(in the rows, 128 means zero)
The rows below come in pairs that one turn or mirror swaps. Which row does each named row swap with?
Boteg: [108 114 124 105 108 129 120 174 130 136 103 151  94 120 124 111 109 159]
Loz: [ 91 111 153  99 129 129 136 130 110 116 100 110  95 109 122 115 116 145]
lemi: [105 145 163 159 123 124 108 153 147 113  90 112 115 161 124 134 118 149]
kub: [ 97 123 163 112 123 134 103 166 128 112  82 116  82 121 115 109 115 155]
doz: [ 94 113 128 127 135 100 118 134 149 114 115 131 113 130 141 117  98 177]
Zis: [ 84 140 157 152 120 144 133 145 144 123  98 105 133 130 117 134 106 147]
Nel: [ 98 111 154 125 124 110 149 109 125 123 114 112 125 131 142 145 113 142]
vak: [ 98 110 156 119 124 115 151 111 121 119 115 109 116 118 139 142 120 143]
fige: [128 120 159 114  90 116 103 140 135 137  83 126  92 142 136 128 144 135]
Dade: [112 136 156 115 102 153 147 153 112 134  90 122 123 152 115 120 120 142]
Rulaz: [124 140 149 167 124 113 150 150 136 123 105 121 117 142 124 135 127 142]
pabip: [107 131 157 117 103 149 151 153 114 133  87 122 127 155 113 116 124 138]
Dusob: [130 115 160 116  90 108 116 141 136 132  95 116  82 135 138 140 141 138]
sibep: [120 103 125 119 114  94 128 140 151 111 122 134 115 141 138 131  94 162]
godep: [ 82 120 134 123 144 113 116 138 155 110  99 135 115 141 135 118 100 173]
Kika: [101 106 151  99 126 118 138 122 112 119 107 107 100 108 128 135 122 143]
miref: [124 139 153 163 127 122 150 145 133 124 110 114 115 130 126 149 124 144]
rones: [129 117 161 104  89 123 110 137 118 130  83 121  99 154 130 130 132 136]
kima: [ 98 113 130 106 100 129 102 172 142 131  95 148 103 133 125 114 109 166]
Naruk: [104 130 145 162 122 108 110 152 143 121 115 110  98 109 127 148 113 148]
zize: [ 94 122 130 117  97 114  96 159 161 129 100 140 112 143 130 120  94 161]
Vor: [ 95 110 154 129 108  99 136 113 150 118 113 127 122 155 146 141 105 155]
Gud: [101 108 153 110 128 109 146 112 118 126 112 111 112 118 143 139 124 140]
Gevav: [ 95 115 123 126 135 107 108 135 150 110 118 137 112 131 141 120  95 166]
pipov: [120 114 146 143  99  94 109 155 147 122 114 121  84 119 138 145 123 146]
Tapuv: [ 98 143 160 130 112 156 140 151 123 137  90 122 134 142 109 132 112 141]
Tunus: [114 140 163 169 118 127 121 141 142 111 104 114 114 156 131 143 122 140]
foz: [ 96 113 146  99 132 133 131 142 114 128 100 119  83 105 123 116 130 151]
Balo: [115 118 125  98 108 139 115 171 135 132  98 148 101 123 120 114 113 160]
bisib: [ 79 148 165 144 120 146 139 143 134 126  96 119 130 135 114 134 114 147]
Butig: [120 109 125 122 128  97 129 146 146 108 122 143 119 138 135 123  91 153]
nemaz: [126 110 153 131  93  96 114 149 135 120 106 115  81 126 137 143 131 137]
dar: [116 131 156 122 101 149 143 148 105 137  90 126 129 153 116 128 120 135]
pubiz: [100 117 156 102 120 138 115 126 135 136  68 124 118 158 133 115 134 144]
Zotus: [ 94 141 163 126 114 158 139 149 113 136  86 119 128 148 119 127 114 141]
sifo: [ 98 119 128 106  96 127 112 171 152 134  97 148 104 134 120 115  98 164]
sok: [125 143 137 146 123 131 147 159 118 125 108 144 113 123 121 139 131 133]
gef: [109 146 164 169 116 121 127 140 136 116 102 113 115 157 130 134 125 148]
Ler: [ 81 113 148  97 134 133 119 122 135 126  79 129 126 150 131 118 123 152]
nanom: [ 97 122 141 125  98 115 104 153 175 124 100 139 118 138 137 121  94 169]
rupep: [123 114 123 108 103 100 141 154 122 123 121 138 117 153 127 115  98 151]
sised: [129 114 147 132  92  96 109 148 145 124 110 115  84 122 141 143 127 144]
Gulu: [103 139 168 131 113 127  97 173 136 118  80 114  82 136 119 120 120 151]
res: [115 122 128 100 109 133 111 175 134 133  94 149 101 118 123 113 109 152]

sibep is swapped with miref
Naruk is swapped with Vor
Loz is swapped with fige
sifo is swapped with Tapuv

